Each path below is one point turned by a fixed rotation once a step. After each direction that follows a path, write how fast that rotation turns it, in degrees a step (0 if it stays still).
Each turn is a multiple of 5 degrees from 10 to 175, or 0.
Each row of a path follows its step; steps can be skipped.
Path 1:
step 0: [  1 -11  -1  53  29  44  -3  25   5  31   5  58  28 -27 -52 -36 -48  38
  21 -36  -9  63 -21  10   3 -22 -32   6  -9  22 -61  30   0]
step 1: [ 31 -34 -45  48 -19   9  64   1  22  48 -40 -33 -54 -17 -13 -43 -22  14
   9  28 -67  47  -3  -5  15 -18  25  20 -26  25  12  16  -8]
step 2: [-10 -29  -4  31  70  51  72  10 -15  27  32 -14  22 -15 -24  -5  14  48
  52  38 -40 -21 -25 -12  -9  45 -18  37  15   6   4 -39  22]
step 3: [ 14   8 -42   8  23  58  11   9  52  11  11  -2  12 -27 -81 -69 -40  33
 -28  16  21  33  57  13 -27  24 -33  28   9 -23 -14  -6  -2]
step 4: [-32 -19  46  37  34  51   6  30  -9  72 -39  16 -34 -28 -18 -39  -4  16
 -30 -10 -41  80 -11 -13  -5 -10  40  37 -10 -11  -9   6  26]
step 5: [-31   4 -24   5 -22  13  59  19   1  45  16 -13   7 -41 -41 -33 -14  49
   9  75 -40   7 -43   0 -40  -9  12 -21 -25  69 -18 -21  -2]
step 6: [ 38 -18 -29  36  36  60  42 -22 -11  84  19  14  28  22 -66 -25 -11  21
  57  -2  32  31   4  32  17  26  -1  -7  14   0 -20   8  -1]
step 7: [ 22 -27 -45  83  28  34   2  33  23 -18  13  -6 -30 -19 -34 -35 -35  29
 -15  -6 -50  58 -12  -8 -11 -19 -19  53  15  15 -34  38  18]
step 8: [ -7 -22  -1  -8   5  39  66   7  30  58 -57 -22  14 -33   8 -53   0  33
  35  39 -69  19  -6 -13  -1  12 -11  52 -35 -13  29 -15  25]
step 9: [-34 -10  -2  40  50  32  39  21   5  34  41   6 -12 -55 -84 -11 -12  50
   2  29  24  -4  15 -12 -12  62   5   4  -4  14   5 -50 -20]
step 10: [ 22 -10 -12  12  35  66  17  13  -3  44  -4   9  20  27 -54 -62 -27   5
 -56  15 -29  71  37  22 -34 -22  12 -22  13  -9 -39  -5  22]
Speeds:
[  1 -15   5  -8   1 -20  21  16  -3   1  -7  11   1  -4   0  -9   7   6
  -7   2   3 -11 -11  -6  16  -2  19   6 -25  13  12   0 -15] -> 100
[ -9   5  18 -17  12  10  17  -8  -9 -11  -2   2 -15 -14   1 -10   5  -4
 -24  -2  -2  -4  21   3 -12   5  -6  10   7  -7   3 -18  -8] -> 60
[-15 -14  10  -1   2  -3 -24  17  12   8   3  -8   9  -2   7  -5   2   4
 -10  12   2  -1   7   3 -12  26  -9   9  -7 -10  19  17  -1] -> 70
[ -3   3  -9  -4 -21  17   3  -3   0  18   9  -2  22  -6   1   5  -6   5
  -5 -17  11 -20 -10 -15   1   8 -10   9   2  -4  -4 -12 -22] -> 115
[ -8  -7   0  -1   3   8   1   0   9 -11  -3   8   3  12 -32  -3  -8 -15
 -20 -21 -10   0  -6   1  15   3   0  -9   7  -9   3  24  -6] -> 110
[ 17 -11  -5  -2  11 -21  -7  15  -7   9   2  14   0   2   2  -7 -10   0
  -4  -6  10  12  17 -15  -8  -9   0   5  12 -17 -22   6 -16] -> 110
[ -4   8   2   3   1  -5  -4  17   3 -27  20  -7  18  -6   4 -16 -19   6
  -3  -3 -18  -7   4   4  -8  -8  -6 -11  -9  17 -13  -4  -4] -> 155
Path 2:
step 0: [  5 -56 -47 -14  12  28  60  47   0  46  34 -38 -29 -33 -41  23 -39  -5
   6 -15 -30  24  35 -36 -15  -5   0 -29  18 -10 -63  33   9]
step 1: [-12  58   4   8  46 -11  -9  13  25 -30 -27  12  13 -17 -12 -62 -50 -23
  39  39   4 -15  11 -25  -1 -70  28  -5 -19 -74   0   1  46]
step 2: [-26  27  21 -43 -27 -34 -18 -34  12  26  75 -12  43   9 -25  18 -17  25
   6  -8  27 -22 -60 -39 -35  28  43  14  33  11  32  52  19]
step 3: [-30 -12  24  19  31  34 -54  20 -44  11   4 -39 -49  16  20   5  30 -28
  28 -45 -62 -15 -60 -32 -18  -7 -40  24 -10 -22 -54  16 -15]
step 4: [  15  -40    3   65  -20    2   -7    5  -16  -25   21  -11   32 -104
  -33  -37  -17   22   -7  -30  -22   -6   28  -32    1  -33   27  -49
  -20   -8   19   15  -41]
step 5: [-49 -37   2 -35  42   2  19 -41 -19  11 -12  65  35  20  52   6 -63 -33
 -17  12 -12  -5  -4  11 -17 -40  61  28 -11 -26  15  39 -22]
step 6: [ 14   8 -26 -36 -42  25 -13  51  -7  59  38  27 -44 -23  13  20 -31  15
  11  21  10  46 -40 -33 -11 -14 -27 -48  33   4 -36  65  31]
step 7: [  7  57  23 -12  73 -32  -6  14  11   7   5 -41  18 -32  -1 -42 -44   9
  18  -3 -18   3  18 -65  13  13 -36  16 -43 -59 -51 -14 -27]
step 8: [ -2 -23   9   1 -17  -9  47  -8  -7  40  38 -33  13   3 -60 -47 -24  -7
   2 -44   7 -74 -34   0 -14  -3  77  -7  34 -44  32  14  24]
step 9: [-72 -10  -2  47  48  28 -50  18  10 -47  28 -11  -8  25   6  32  -2 -37
  24  18 -36   9 -25  -9 -64 -27  20  13  25  10 -30  57  29]
step 10: [ -1  25  43   0 -30  15 -51 -39 -16   0  -6  22  -2 -99   0  24   5  23
  28 -34  -5  18 -33 -69  23 -32 -12 -36 -25 -15  43  23 -10]
Speeds:
[  7 -15  -5 -10   0  -1  -5   5   0   6  -4 -11   1  -9 -21   6   1  20
  -7 -11  17  19 -21   2   8 -10   8 -20  15  -1  14  -7   1] -> 175
[ -3  16  -3 -12 -13 -16 -13 -11   8   7  19  10 -18   2   3  -1   4  11
   1   4   2  11 -25  -8   5   1 -18  11 -13   2  -4  -8 -15] -> 90
[-10   1   4  -6  38 -11 -14  17   1  -6  -5   6   8  22  11  -3   7   2
  -2   0 -13  10  -4   3   6 -11   8  -1  -2  -3  -5 -17  -8] -> 175
[-12   1  20 -15  -2  16   5  -1  -5   1  16  -9  14 -12  -3 -22   2   5
   2  23   7  -3   4  16  10  -6   9   8 -10  -3  12 -11  -8] -> 115
[ -9   0  -2 -12   4 -17  14  -2   8  -9 -17   7   8 -18   4  -2  -2   0
   7   3 -13 -14 -14  -8  23  20   7   6  18  10   8   5  -9] -> 125
[ -6  22  -5   0   4  -7   7  22 -15 -14   8  -6  -9   3 -23  21   6 -13
   9   0  11  -7  -4  -1   2   7   9   6 -12 -10  15   3  -3] -> 55
[-14  -6   5  -5   2 -22   0   0   4  26  -5   7   6   4  -4   8  10  13
 -14 -10  12 -21   4  19  -2  -6   5  12 -11   1  -2  19   6] -> 120
[  8 -25 -27  10   4 -13  11  -6   9  -6  10  -6 -15  -8  -4  -9   6  -3
  -1   5  -2 -14   1   1   2  -9  17   4 -12 -13 -11 -17  -7] -> 95
Path 3:
step 0: [-10  31 -34 -24   6   0 -22  -5 -44  34 -29  68  -4  -9  16 -23 -40   6
   1 -35 -26  12  18  10  30 -33  -1  66 -74  -9 -19  40 -15]
step 1: [ 11  41   4  44  -6 -18  15 -62   8  55  17 -16 -24  -8 -19  27  15   7
   3  -6  28  27 -12 -37  11 -63 -46  42  -8  -5 -44 -46 -44]
step 2: [-24  44  37 -52 -20 -41  38  -2  12  23   5  18  13 -27   6  27  58 -11
  11  23  51  -5  22   7 -33  11  32  -4  68 -20  -9 -51  13]
step 3: [-37   1  11 -80 -52 -25 -12   9 -16 -29 -45  42  54   4   6 -62  -7 -20
  28   3  -9  -9  -8  23  23  -4 -27  -4 -15 -56   5  17  20]
step 4: [ 47 -20 -55  26  -9  -1  13  -2 -41  -8  22  -1 -11  19 -52 -20  -2 -21
   2 -19  17  19 -35   6  40 -15 -94  25 -24 -59  14 -22   3]
step 5: [ 49  43 -31   0  13  42  18   9 -27  29  39  43 -45 -17  18  41  46 -16
 -22 -32  36   4  20  22 -11  14  26  -6 -13   0  13 -78  23]
step 6: [-36  39  31 -40 -16  14 -45 -53  27   9 -13  55   3 -19  67  -6  10  -8
 -16 -31  -3 -38  41  -7  45 -52  27 -14 -23  -6  16  -6   6]
step 7: [ -8   0  14 -24  -5 -38  25 -42  14   8   8 -30 -21  -2 -56  -6   7  16
  -8   8  26 -22  14 -14  78 -62 -39  24  27 -50  12  56 -19]
step 8: [ 30  23  -8 -58 -31  21  60  45 -20  12 -13  -2 -42  -3 -76 -14  36  52
 -11   6  40  10   9  29 -13  25   1  11  17  -8 -38 -25  -4]
step 9: [-13 -11 -15 -29 -53  40 -47 -11  18 -12 -35  47  33  20  25 -32  -7  44
 -16 -27  12  15  10  20 -22  -4 -34 -36 -10  -1 -27 -83  35]
step 10: [  8 -51 -21   1  17  -9 -12 -61  19   3  23 -10  25  24   1  43 -40 -28
  -9 -11   3  26  14  24  59 -39 -22 -25  25 -57  48 -31  46]
Speeds:
[-12  -2  -1   0  -7  13  -7   8  -9 -12   7   9  21 -10   6  -8   5   3
   4 -16  23 -16   2   7  -6   0  23   9   3  13 -14   1  15] -> 115
[  7 -21   3  -4   0  22  -2  -3  20   0  -5 -10 -10  10 -16  -2 -13  20
 -14  -8  -2  -2  14   6  13   0  11 -16   8   9   1   0  11] -> 20
[ 17   0 -16  -5  -3  -8   9   9   8   5   2 -12  -6  -4 -11   6   7  -5
  12 -12 -13 -24   0   1  -8 -11 -13   1 -12  23 -19 -14   3] -> 100
[ 19   1 -13  11  10   1   2  12 -11   9  -4  -1  -2  -8  -8 -33  -2  12
  -4  -7   8  13 -11   7   9   1   6   4  -2   2  -8  -2 -27] -> 95
[  5   6   5   5   7  -6  -4  -1 -31  -5  -7  -6  -9   7  13   9  14  16
 -23   0 -12 -16  15 -14  12  -7   5   6   1   2 -11   7  -1] -> 55
[ 15  -6 -18   0  -1  -6   2   6  -1  27   3   7   9   8  12  15  10  11
  17  -5  12   1   8  -3   7  11  -7  -7  21   3   7  22   4] -> 130
Path 4:
step 0: [-59 -40  43 -42   0 -44  -8   1  61  43  36  26  -7  -7  30  -7   0 -55
 -20   4  15 -17  31  -8   8 -25   4  14  24  11 -78  46 -21]
step 1: [ 15 -21  19 -49  18  31  -9 -90  31  12  37 -10 -42   7  28 -48  43 -29
 -35 -21  -2   5 -33 -31 -28  19  25 -34  10  15  20 -33 -42]
step 2: [ 32  38  25 -43   4  69 -10   6  -6   1  28 -20   2  51 -12  21 -20  -6
 -10  88  10  28  -5  15 -18  51  36 -53   9  18  -6 -12  51]
step 3: [-28  48   5 -22 -40   3 -29  49  47  28  17 -46  39 -59  61  -5 -64  16
  15  41   4 -12  -6   4  33  -8  20   3 -27   2 -24 -47   8]
step 4: [ -9 -46 -38  -7   6 -22  37  59   2 -19  36 -26  27 -53 -12 -52  21   2
  28 -54   7  15 -39 -15 -20   5  44 -21  15  39 -17 -71 -11]
step 5: [-19 -18  -9  22  17  29  27  49   5  24   5  21  -9  49 -21  46  39 -43
  -7   7  -1  18   2 -45  -7   4  41  20   6  94 -74  21  -9]
step 6: [-10   6  40 -13 -42 -16 -19 -51  54  14   2  27 -40  40  39   3  -8   4
 -41  -1 -36  22 -23  -8  33 -25 -45   4 -42  76 -31 -42 -21]
step 7: [-36 -17  95 -42  19 -27  14 -24  -6 -32  63 -20 -32  15 -23  -1   0  28
  13  -5   5  33  -8  45   9  58  -2 -42   9  -4   5 -54  15]
step 8: [-18  51  34 -17  50  37  12  25  -3  53  20 -39 -13  -6  24  26 -13  22
 -16  16  83 -11  -3 -17  31  27  38  13  46 -35 -50 -12 -27]
step 9: [ 32  12 -39 -51   8  18  -2  17 -16  17 -35  30  25 -40  47 -55   3  -9
 -32  24  24 -14 -16  14   3 -40 -15 -42  27  31 -46 -77 -40]
step 10: [-32 -60  -7  -8  -1  18 -32  29 -29 -47  26  11  -7 -37  25 -23  35 -71
  22  39 -23 -10  13  20   5  50   8 -32   3  60 -47   3  38]
Speeds:
[ -1  12  20   4   4 -16  15  -4  -3 -12  -7   3  21   0  -7   1   2 -13
   8  15   4  -9  14  -4 -25  18  -1   3  -1   5 -15   2   8] -> 140
[  1   7  -1   1  -4   6   4 -23  11 -11  -4   9   1 -26 -22  -6  -9  -9
   6 -12  -7  -2  10  -1   6  -6  -1 -18  -3   4   5 -21 -18] -> 130
[  4  15 -12 -14  10  11   9   4 -12 -19  -7  -1  -4 -29  17   5  -4  12
  10  19  10  -7 -15   0  -1  -7  12  -5  -4   0   2   2  10] -> 60
[ -5  18  -1  -7  11  -4  -2 -12  -6   1   0 -29   8   5 -10   6 -17   1
  -8  13 -19  13 -16  12   4  11  -2   9   9 -13   4  -7 -10] -> 70
[  3   5  11 -14  -7 -18  15 -13 -21  -4   0  11 -14   3   8  23   3  10
   3 -15  -6   5   8  -8  14  -7  -1   7  21   0 -11  -4  -1] -> 45
Path 5:
step 0: [ -1  14 -10 -88  -9 -48  40 -60 -43  29 -22 -20  -5  31  -2   7 -28  29
  30 -29  -2   1  39  -8 -14  41   5   4 -14 -20 -23 -23   5]
step 1: [  0 -34 -13 -24   3  35  26   1 -47   4  16 -21  20  32 -24 -64   4 -12
  38 -20   6 -74   1 -65  26   0  10 -19 -21  10 -24  42 -15]
step 2: [  0  -6   7 -14  31  12 -25  63   1  11  20  29 -31 -14 -66 -25 -53  12
 -21 -23  69 -14   7  19  31  -1  36   9 -19  13 -54  12  -1]
step 3: [ 28   1  12 -23 -17 -11   9  39  -9 -64 -16  20  30   0   8  16 -14   7
 -55 -42  41  -1   6  23 -48 -12 -28   9   5  83   3  34 -22]
step 4: [ 41  19 -26  29 -41  34   1  30 -41  19  -7 -26 -11 -12 -11  -8  12  56
 -33   3 -11  13 -40  32 -46  17 -27 -62 -51  16  34 -17   0]
step 5: [ -1  42 -21  -9 -18 -72  35  -4  23 -41  55  -4 -37   0 -18  21   4  33
   5  13  -9   4 -45 -12  19  13 -28 -45 -26 -41   5 -11 -54]
step 6: [ 24  -4 -27 -49  25 -53  40  60 -26   7  35   3  18  27  21 -28  62 -31
  19   3 -29  -6   9  22 -20  -9  36 -11  21 -42 -12 -23 -12]
step 7: [-34 -15  60  29  80  31  19  17 -45 -28   4 -34  30  -6 -31   7  27   0
   1 -45 -26  10   5  10   7 -26  25 -19  -6 -37 -43 -12 -24]
step 8: [-37 -29  -3 -34  21  -4   5 -36 -58 -58 -43  38 -23 -46 -21  -9 -53 -12
  19 -21  21  27  27  37 -31  14   9  12 -20 -12  -3 -41  -7]
step 9: [  5 -10 -32  22 -18  12  72 -52 -45 -32  -2  -8  15  14 -18 -63   2 -15
  -6 -10  11 -29 -10  39  24   7 -18  35 -33  49  32  27  27]
step 10: [ -5  58 -30   1  13 -18   2  -9  -2  71   7 -17 -41   7 -56 -17 -24  57
 -32 -36   0 -54  -8  29   7  10  22  38 -19   4  14  12 -19]
Speeds:
[ 18  -9 -12  11 -24   2   7  -8 -12 -18 -16   1  -5  -1  -5   8   1  25
  11  -8  -3   8   8 -14   6  -4  -7   4   0 -12  -4 -10  15] -> 85
[  2   2  -5 -16 -11  16  -1  15  10  15   6   9  15   2  -6   2  -3  10
  -5  -4  10   1  -3 -20   9  14 -19  -2   2  24 -13 -15  -5] -> 35
[ -3  -2   2  -2  -6 -18  -4 -17   7  13  16   8 -11 -24  -6   8  -8  -1
 -12 -27  -5  22   1  -8   5  -9   7  -3  -6   0 -11   6  -7] -> 135
[ 18  -3  -1   2  23  -8   7   4  15  -2   0   3  -3  -7   1   8  23  -5
   8  10 -21  15   4   1  -3   2 -20 -16  -2  -5  -3 -20  -9] -> 45
[ 10   3  -2   0   5   3   2  -7   7   8  13   2  21  -3  23   0  -8   9
  13 -16  10  -9 -10   8  -5  12  -8  -7   9 -32  -7   7   1] -> 60
[-30  12 -11  -4   1   6  10  -5 -10  -6   3  12  14 -23   5   7  13   4
   0   1 -17  -8 -10   9  12  -3   7   9   7   0  -2 -18   9] -> 35
